Each row has a name. Each piece below is followed by the name of the row it came from, unless a question asks for something else. Each question is about the rows just above it. Places in a row count from 0.

veber: [143 134 139 139 116 127 128 133 136 133 117]
dol: [185 152 165 160 114  93 108 151 158 171  41]
Vite: [139 151 117 134 105 120 118 106 108 149 114]
tor: [152 185  99 153  98 126 113  85 104 139  86]
kozun: [112 121 107 135 105 104 125 137 157 111 113]
seb: [135 145 120 133 111 126 120 111 114 143 117]
tibi: [153 178  99 140  98 133 109  86 103 144  92]
rotop: [169 168  77 135  76 141 103  67  94 141  77]
tiv: [112 121 107 160 114  93 107 137 157 111 113]
vizut: [184 152 160 165  56  87 106 150 152 169  33]
Which value is in both veber and tor?	[139]
Go on from [134 105] to the end of its row.	[120 118 106 108 149 114]
Shared by seb and dol:	[114]
Move every entry of [160 114  93] by -1 step of 1.	[159 113  92]
The rest of the row after [160 114  93 108]:	[151 158 171  41]
Put [113 111 157 137 107  93 114 160 107 121 112] back in order: which row is it?	tiv
tags:
[106] -> k971
[151] -> k712
[150] -> k504
[160] -> k167
[185] -> k584
[86] -> k500
[85] -> k533
[133] -> k465
Join dol by its entry at place 7:	k712

dison: [ 98 187 116 150 126  49  72 136 141 117 179 132  85 100 117 138  86 149
 164 147 147 102 131 146 134 150 129 121 146 116 135 160  98 123 139 112
  42  96  95 112 138 169 138 143 115 152 140  51  86 107 173 181  87 136
 118 141  97 154 116]
zisa: [108 147 125 124 117  81 127 147 131  63 194 114 104 106 101 124  93 165
 164 127 143 131 116 141 115 110 124 111 110 102 111 123 127 118 117 131
  70 126 119 125 144 171 176 122 122 138 138 106  89 115 154 150 118 138
 134 137 140 139 112]
ruveg: [ 98 187 116 150 126  49  72 136 141 117 179 132  85 100 117 138  86 149
 164 147 147 102 131 146 134 150 129 121 146 116 123 132 117 114 130 144
  72 139 136 156 139 163 154 116 102 151 134  61 103  95 134 194 118 151
 130 152 120 144 115]
Kav: [122 176 152 122 140  39  52 153 146 152 157 129  68  69 153 128  83 150
 171 126  99 122 143 125 131 118 113 124  86 119 129 136 145  80 152 120
  80 139 171 142 133 112 169 124 114 153 190  88 119  83 126 177 125 164
 141 179 103 137 115]
mibof: [104 159 137 155 111  56 102 151 135 123 196 139 120  90 108 118  75 118
 165 116 138  81 126 137 128 134 128 132 115 137 104 100 118  84  95 125
  58 165 136 133 114 140 154 107  79 152 180 103  90  88 144 171  95 116
 137 162 129 151 116]
lik: [116 139 137 163  90 165 165 154  95 151  90 123 128 137 136 138 108 100
 116 140 116 102  81 104 118 126 111 125 137 180  88  84 155 118  56 115
 196 128  58 114 134 104 159 103 133 135  75 132  95 118 107 151 129 152
 171  79 144 137 120]
[104 159 137 155 111  56 102 151 135 123 196 139 120  90 108 118  75 118
 165 116 138  81 126 137 128 134 128 132 115 137 104 100 118  84  95 125
  58 165 136 133 114 140 154 107  79 152 180 103  90  88 144 171  95 116
 137 162 129 151 116]	mibof
Put [151 116 104 159 137 155 111  56 102 151 135 123 196 139 120  90 108 118
  75 118 165 116 138  81 126 137 128 134 128 132 115 137 104 100 118  84
  95 125  58 165 136 133 114 140 154 107  79 152 180 103  90  88 144 171
  95 116 137 162 129] back in order: which row is it?	mibof

vez: [141 137 128  71 111 113 131 102 179]
noto: [ 99 133 159  87 114 128 102 137 133]
rapog: [ 91 137  87 194  99 139  86 128 101]
vigas: [111 167 114  99 119 155 136 113 119]
mib: [102 115 146 113 131 128 122 135 140]
zeg: [113 119 137 167 111 155 114 119  99]
mego: [ 99 144  84  92 132  50 118 125 133]
Table of tags by key:
[131] -> k9
[87] -> k850
[111] -> k250
[99] -> k318
[119] -> k464
Look up the entry of rapog at place 4 in the table:	k318
[102 115 146 113 131 128 122 135 140]	mib
[ 99 113 119 137 167 111 155 114 119] is which row reordered?	zeg

Fem: [161  71 108 170]
Pepo: [107 118  78 162]
bobu: [143 164  97  98]
raf: [107  92 182 161]
rizur: [ 92 107 183 161]
Nisor: [130 138 103  76]
Which value is in both Pepo and rizur?	[107]
Shift each entry of [143 164  97] by +1 times 1:	[144 165  98]
Which row holds these entries in another order? [161 183 107  92]	rizur
Move every entry of [138 103] by +1 step of 1.	[139 104]
key -> tag
[92] -> k236
[76] -> k493
[130] -> k707
Join Nisor by its entry at place 0:	k707

